Each named turn below is shown by a few rows before and after it. Which turns, in which order, take the first row of each later pair to the second? The first pair is answered.
turn P:
3 -17 -7 -11 -12 6 -4 14 8 |-> 6 -19 5 -4 -13 18 4 8 -2
-32 0 21 8 15 -6 -9 15 25 |-> -30 -6 24 15 11 -3 -7 15 23
-4 -15 3 -6 10 17 -6 26 -9 |-> -5 -13 4 -7 13 19 -4 23 -11
turn H:
4 -2 -5 -32 13 28 -3 12 -7 |-> 5 11 8 -5 12 23 13 -27 -20
-6 1 21 8 -26 17 -4 26 28 |-> 4 9 6 36 -38 -5 4 -14 1
1 -6 3 -14 -10 13 22 2 20 |-> 6 -2 -9 -2 -16 2 26 -19 5
7 -5 -1 2 -1 1 -2 -1 -10 |-> 4 -6 7 -2 2 7 -2 6 -3
turn B:
-11 12 16 16 4 -2 8 -15 0 |-> -11 16 14 -10 16 9 5 0 8
-8 7 8 23 5 -24 -3 -2 14 |-> -8 13 5 -5 16 -12 -6 14 23
2 5 2 29 2 3 -8 -5 -6 |-> -5 9 13 15 7 12 -3 2 18
8 2 16 4 5 -5 -6 4 4 |-> 9 3 13 -1 8 -3 -9 9 1
turn M:
11 -4 -16 4 -9 -1 13 -22 -21 |-> -4 -17 -5 27 -7 -9 -7 -4 -21
-14 10 16 2 -3 7 20 -20 26 |-> -8 14 -7 3 -10 -10 19 -31 14
3 3 -4 -24 26 1 -12 10 -4 |-> 5 3 -11 -23 26 -3 -13 7 -8
Now pairs of rows:
(two turns a pair)
-9 -22 3 23 -22 -9 -4 7 16 |-> -4 -3 22 -9 10 29 11 11 16 -> P, B
5 -17 12 23 -7 -9 -20 15 -14 |-> 13 -3 29 -4 1 26 11 5 3 -> H, M
29 8 -12 -1 -14 12 14 -16 -12 |-> 20 13 -8 -26 2 20 6 8 10 -> P, H
-4 3 7 4 -1 -3 4 -6 3 |-> 1 4 -3 -5 5 -2 -2 0 -8 -> B, B
16 -2 9 -8 -2 26 14 2 -3 |-> 12 -1 0 10 -18 3 18 -19 4 -> M, B
-2 2 28 4 22 34 -10 16 -22 |-> 17 13 -23 -4 7 0 -5 -14 -44 -> M, M
12 11 -16 -7 8 -11 -5 5 -13 |-> 15 -8 -11 10 -9 -6 -3 10 -14 -> P, P
4 -1 -3 8 -7 1 -8 21 4 |-> 12 5 3 4 -4 17 9 8 -2 -> P, M
-9 5 17 -8 14 15 -6 2 0 |-> -1 6 -15 -23 0 -5 -6 -3 6 -> M, P
-5 -15 5 15 8 1 -9 19 -1 |-> -5 4 11 18 20 -1 0 -5 -9 -> H, P
2 4 8 -4 7 17 19 -5 -10 |-> 2 7 -19 -8 3 -10 9 -9 -16 -> M, P
-1 19 10 -12 23 -5 -8 6 3 |-> 0 2 -9 1 5 -25 -20 13 -4 -> P, B
-10 -13 -9 -8 3 -10 -12 10 9 |-> -16 1 10 3 9 -7 1 -13 13 -> H, P
-7 -12 7 18 -14 -6 -15 11 3 |-> 3 -13 -2 14 -12 -1 -15 10 -18 -> P, H
-2 3 12 -9 19 18 1 4 -5 |-> -7 -9 -6 -11 5 -1 -11 20 11 -> P, P
-7 13 -10 -13 13 -13 -10 4 -10 |-> -13 4 2 9 9 -15 -13 2 -14 -> M, B
2 -7 -1 6 -8 7 -3 0 29 |-> 7 -2 -9 3 -10 3 4 -12 24 -> M, H
2 13 -27 -29 4 -8 8 -5 19 |-> -17 -11 -13 19 3 -25 -24 12 -4 -> B, M
-14 0 29 20 -3 -6 -6 -15 17 |-> 6 15 6 -33 16 17 0 -4 7 -> M, B
10 -19 -1 -2 -14 15 3 18 0 |-> 10 6 4 -17 12 23 9 4 -10 -> P, P
7 -9 -4 -34 -3 12 5 19 15 |-> 12 -13 -25 -1 -22 -19 2 -9 -11 -> M, B
-11 15 -3 10 4 -29 -7 -22 0 |-> -10 -1 -16 1 2 -29 -24 7 -3 -> H, B
18 7 2 -5 1 14 20 -28 -25 |-> 8 16 -9 -1 -2 -13 14 -37 -16 -> P, B
-1 6 5 -23 -14 -7 17 -1 31 |-> 12 -3 -15 -36 -12 0 5 17 5 -> P, B
-7 -3 -5 13 15 -26 -18 17 7 |-> -9 -2 -1 8 16 -24 -16 20 15 -> B, B
3 10 -7 2 2 -3 7 -17 -10 |-> -11 0 14 14 7 3 -3 0 -3 -> M, M
10 13 2 8 -3 0 21 -36 -9 |-> 5 -16 -25 -15 -6 -8 -17 26 -1 -> H, M
-10 5 23 51 -21 -12 9 -30 13 |-> -11 35 30 17 10 2 19 -39 19 -> M, P
-1 -14 7 16 -2 7 -5 12 -11 |-> 8 -7 6 3 3 19 7 6 -12 -> M, B
-6 2 -17 -14 21 5 -14 7 -10 |-> -9 -18 -14 20 -6 -10 -14 -1 -4 -> P, B
-3 5 3 7 19 -4 -2 1 -9 |-> -3 9 9 4 17 2 7 -5 1 -> B, M
-7 10 15 4 28 18 -22 15 -26 |-> -13 10 30 34 9 5 -4 -16 -9 -> H, B
-20 -3 -6 -12 11 -18 -6 11 32 |-> -6 -16 9 -7 -6 10 18 4 35 -> P, M
-6 -2 1 -16 15 -10 -9 4 26 |-> -2 -9 -7 16 2 -26 -12 -13 -1 -> B, B
18 32 -7 -10 13 -2 9 -20 -13 |-> 11 33 10 -16 21 11 10 -11 0 -> H, H
-1 -9 9 26 0 11 2 6 -12 |-> -1 -12 11 19 1 15 0 15 -7 -> H, H
5 -2 -5 -11 -4 8 -1 9 -4 |-> 6 6 -4 -1 -4 0 6 -10 -10 -> H, M
1 3 11 -5 3 11 7 2 1 |-> 3 5 -2 -12 7 3 -1 5 -9 -> B, P
-6 -2 -1 -22 -14 3 5 11 9 |-> -3 11 3 -23 -4 7 13 -5 -1 -> H, B
12 7 21 12 3 19 11 -11 -17 |-> 17 -5 -12 -17 -1 12 -8 24 -14 -> M, H
6 -1 19 24 -4 -17 -3 -9 -3 |-> 15 8 20 7 -1 -1 15 -18 2 -> M, M
-10 15 2 15 10 -19 4 -22 -8 |-> -12 21 2 -2 13 -16 8 -19 11 -> B, M
-10 7 12 -9 14 7 8 -4 24 |-> -4 5 -9 7 -2 -17 8 -25 10 -> P, H
11 -10 5 12 -1 12 20 9 -28 |-> 2 15 -15 -21 16 -7 8 13 -16 -> P, P
13 -1 -17 -9 -12 3 3 -2 -6 |-> -7 -5 17 6 0 13 -4 11 9 -> M, H
-13 -15 -4 5 10 -7 -22 25 1 |-> -12 -21 12 17 5 7 -12 22 2 -> P, B
-3 -10 2 13 -13 6 15 6 27 |-> 11 -11 -28 6 -4 2 0 13 -16 -> B, B
-5 14 13 3 10 -1 7 -17 0 |-> -9 7 13 -11 15 7 1 5 12 -> H, H
-9 13 13 3 21 15 12 6 7 |-> -4 10 -17 -9 21 -2 -5 18 -7 -> B, P
4 19 14 -8 1 13 14 -19 9 |-> -2 -6 -13 9 -11 -18 -24 10 -10 -> H, M
-7 5 15 12 23 -2 -17 4 -18 |-> -16 11 16 7 25 -11 -18 2 -3 -> B, P
13 4 -16 -5 3 1 -7 -6 -3 |-> 11 4 -9 0 8 7 -10 -3 -11 -> H, B
18 5 -1 -2 -3 2 15 -6 -2 |-> 15 6 -11 -9 -4 -7 11 0 5 -> P, P
7 -9 -3 -15 -24 -5 20 0 36 |-> 3 -9 -9 9 -29 -27 12 -14 21 -> H, M
-4 -13 13 17 1 0 -4 11 -12 |-> 14 1 -3 -8 -2 8 18 -11 -11 -> M, M
4 12 -7 -11 20 1 4 -16 -20 |-> -14 2 12 19 9 -14 -1 -19 0 -> M, B
-7 7 -10 -13 -3 -2 -12 3 -5 |-> -2 -8 -1 5 -16 9 -6 3 -10 -> P, P
-5 -7 1 -7 -6 5 0 23 14 |-> 5 -7 -4 -10 -13 11 11 13 12 -> M, P
-11 2 5 -7 -6 14 19 -9 -7 |-> -16 6 -15 -8 -4 -12 5 -9 -10 -> P, M
7 8 -9 10 -9 -20 -3 -9 11 |-> 7 -2 1 10 -14 -9 2 0 23 -> B, P
8 -6 -11 -2 -19 -14 8 -5 10 |-> 10 -15 -3 -6 -16 4 7 11 13 -> P, H
-7 1 13 3 21 7 0 -13 8 |-> -4 2 -9 -6 23 -5 -12 -7 -3 -> P, B
10 1 -15 -19 0 16 15 -2 -7 |-> 9 6 -16 -5 0 4 14 -16 -16 -> B, P
0 17 28 9 7 12 22 -22 -1 |-> 1 27 -10 -6 4 -24 10 -28 -3 -> M, P
5 -7 0 5 -12 4 6 -9 8 |-> 6 -2 -5 8 -6 -4 3 -16 -3 -> P, M
-14 -9 4 -3 2 0 -18 28 6 |-> -6 -10 -16 6 -9 -17 -19 13 -12 -> H, H
-14 -15 26 21 -8 14 -1 15 6 |-> -6 7 19 -5 21 26 -3 13 -16 -> P, B
4 2 -8 -7 -12 2 5 7 6 |-> 2 7 -7 1 -12 -5 7 -7 3 -> H, M
-10 23 -9 -5 26 0 7 -6 17 |-> -14 14 -6 11 11 -12 6 -10 29 -> P, H
18 -11 -10 -3 -16 10 14 -7 -9 |-> 12 3 0 -7 -5 14 21 -16 0 -> B, P
-20 -15 21 19 2 -4 -12 18 25 |-> -19 -1 17 -2 4 -4 -1 9 41 -> H, B
-10 6 19 2 1 -5 4 -4 24 |-> 5 15 -9 -26 8 -4 3 -3 5 -> M, B
-1 2 -1 10 -22 1 8 -18 6 |-> 4 -11 1 4 -22 15 4 1 2 -> H, P
8 14 6 0 -6 19 12 -4 -1 |-> 3 14 1 8 -14 2 12 -12 8 -> M, B
4 12 -17 -22 -7 -11 -3 1 -7 |-> -4 -12 1 0 -19 -7 -13 21 1 -> P, M
6 -1 2 9 -14 -11 26 -14 24 |-> 23 0 -29 -15 1 -10 8 0 -14 -> B, B
4 -6 2 3 7 5 -6 8 -18 |-> 5 -2 6 2 7 11 0 0 -18 -> M, H
-7 -14 25 22 -6 -4 1 -2 17 |-> 14 1 -3 1 -13 -9 19 -28 10 -> M, M
-1 10 -28 -32 9 -3 -4 -3 8 |-> -20 -12 0 25 1 -13 -26 7 -6 -> B, M
-8 7 9 14 -2 -1 2 -7 0 |-> 0 -7 -4 12 -10 0 -4 4 -9 -> H, P
-6 10 1 1 17 -4 -6 4 0 |-> -1 12 -8 1 14 -7 -1 -4 -7 -> M, H
3 -9 -14 -2 4 0 11 10 31 |-> 2 -2 -10 20 2 -12 15 -14 19 -> H, M
2 3 -3 -8 -2 2 0 -2 -16 |-> -8 -3 9 9 -9 -4 -1 -5 -5 -> M, B
7 12 3 2 1 8 14 -17 -9 |-> 3 16 -9 -3 2 -9 8 -17 -6 -> P, B
-17 -19 21 28 -3 -13 -17 5 8 |-> -7 1 12 29 2 -20 -4 -29 -7 -> B, H
9 -28 2 -2 14 18 -10 5 -26 |-> 2 -23 11 22 9 5 -4 -20 -24 -> P, B
-8 14 -18 -16 -18 -17 2 -5 18 |-> -14 1 1 -4 -26 -6 6 0 31 -> H, P
-16 9 8 8 1 -16 0 -7 27 |-> -13 5 8 7 -6 -11 6 -7 33 -> M, P
-1 -6 0 -7 2 3 -5 21 5 |-> 4 8 9 1 3 5 15 -13 0 -> M, H
-3 9 21 -4 11 12 -1 -5 1 |-> 2 13 -10 -19 1 -12 -4 -8 5 -> M, P
3 -10 6 -6 12 14 17 13 9 |-> 11 -8 -19 -11 2 -1 20 2 4 -> M, P
-10 18 4 4 6 -9 -5 -2 3 |-> -4 15 -11 1 1 -14 -8 -2 -5 -> M, H
-3 2 8 6 -5 5 1 5 23 |-> -4 -3 4 21 -11 -4 -3 -2 10 -> H, M
1 24 -22 -23 -3 -16 11 -8 13 |-> -9 6 9 -6 -13 0 14 4 39 -> P, H
-3 4 12 21 -1 -6 2 -13 0 |-> -6 17 10 -5 16 0 1 -6 10 -> P, B
-9 -11 17 24 1 3 -8 12 -3 |-> 1 15 12 -16 15 16 10 1 10 -> M, P
-10 -12 -5 17 -1 -5 -18 10 -15 |-> -11 -7 4 25 1 -5 -12 -1 -15 -> H, H
-4 -2 10 2 -3 6 -1 7 13 |-> 4 2 0 -8 6 11 -7 11 -4 -> P, B
12 -22 -14 18 -22 -9 0 1 -15 |-> 5 -20 -1 15 -30 -8 10 -4 17 -> B, H
-24 8 46 32 20 5 6 -26 6 |-> 5 34 -10 -39 33 6 14 -27 -5 -> B, M
3 -13 -4 0 -14 6 -8 -5 1 |-> 3 -10 -5 -9 -10 9 -8 1 6 -> B, B
-18 19 13 2 17 -6 -7 0 26 |-> -9 15 7 -9 5 2 6 -1 37 -> P, M
-17 -19 12 -6 19 2 -11 1 3 |-> -14 -17 17 6 17 3 -3 -17 -6 -> H, M
-6 -8 11 24 -8 -7 2 -8 -3 |-> -7 -17 1 8 -11 -6 -5 16 11 -> H, B
-15 4 34 26 6 6 5 -11 -3 |-> -13 31 12 -3 21 -4 8 -23 -3 -> P, M
-5 3 10 -2 14 0 -6 1 3 |-> -3 0 1 -8 11 -4 -11 8 0 -> H, H
-13 14 -3 0 8 -7 -1 -16 -10 |-> -16 3 -5 -14 10 -1 -12 11 -1 -> H, M
-3 2 -7 -7 11 -2 -4 0 -2 |-> -4 -8 -7 5 0 -9 -4 2 2 -> P, B
21 -10 -5 -7 -19 14 18 0 -8 |-> 16 -4 -19 3 -14 -11 2 -4 -23 -> P, M
-1 15 3 1 13 -5 2 10 4 |-> 1 10 1 -3 7 -2 4 16 13 -> P, M
4 2 7 -18 8 11 7 -2 -2 |-> 1 -1 -11 -18 2 -10 -4 2 0 -> P, M
-7 9 -8 -10 -2 -13 -7 8 8 |-> -4 -6 8 -1 -13 4 1 14 14 -> P, M
-2 0 4 19 7 -6 -18 -4 -18 |-> -2 2 20 6 16 18 -9 4 -8 -> M, B
-10 -9 -4 3 6 5 -25 36 2 |-> -15 -4 22 32 6 8 -13 12 -1 -> B, H
-4 -12 2 13 0 1 -8 15 -17 |-> -1 4 9 -11 14 17 2 11 -7 -> M, P
-9 -9 -7 -3 2 3 -11 21 -14 |-> -2 -6 2 -8 2 22 4 15 -13 -> P, M
-3 7 -9 -11 -14 -13 4 0 38 |-> 4 17 -20 -29 0 -7 0 2 21 -> H, B
-3 16 2 -4 7 -8 3 -21 -7 |-> -14 8 18 8 12 -5 -8 -5 -2 -> M, M
-6 -3 -7 -5 22 12 9 -4 -1 |-> -5 -8 -20 6 12 -5 0 -5 -9 -> P, B
-10 1 13 5 2 3 -7 15 11 |-> -3 -3 1 14 0 -4 -13 10 -13 -> B, B
-14 7 -1 12 0 -28 -11 -6 -1 |-> -15 -6 3 5 -3 -16 -17 19 8 -> P, H
-3 5 1 -1 -2 -11 -2 -5 -9 |-> -4 7 6 -11 2 -7 1 2 3 -> B, B
-3 9 3 11 10 -8 -10 -5 -20 |-> -3 -2 -14 7 -4 -19 -15 5 -9 -> B, H
11 4 -6 -26 3 18 1 17 2 |-> 13 -3 -22 -21 -9 3 -3 17 0 -> P, M
-2 -10 16 24 -8 -24 -10 -11 -4 |-> 5 1 1 -27 17 -5 -18 18 -2 -> B, B
8 -2 10 1 7 16 2 13 2 |-> 11 10 -1 9 6 0 6 -10 -12 -> P, H
5 -15 3 -4 -4 12 15 8 1 |-> 6 -13 -5 9 -9 -2 15 -7 -10 -> H, M
19 -4 6 11 8 16 19 -18 -25 |-> 21 -21 -17 -7 3 8 -5 20 -23 -> H, M
-1 9 9 -4 2 0 -12 22 5 |-> 1 18 17 13 2 -3 1 -5 -4 -> H, M
-2 9 -10 -16 7 -16 -11 22 -4 |-> 0 -9 11 -8 -5 6 -1 32 5 -> P, M
3 15 -19 -19 -3 -22 6 -15 4 |-> -5 12 -14 -22 1 -24 -4 -1 11 -> H, M
-4 -6 3 -2 1 25 4 7 -8 |-> 2 3 -17 -14 -1 14 6 -2 -10 -> M, P
-16 -3 10 20 -4 -14 -6 4 14 |-> -13 -5 19 8 -1 6 2 9 20 -> H, M
8 -19 -28 -6 -21 -18 -11 12 -2 |-> -6 -26 10 11 -23 -3 -1 13 25 -> B, M
-5 -8 -4 18 -21 -14 9 -13 16 |-> -2 0 -20 -16 -11 -13 6 -1 25 -> B, M
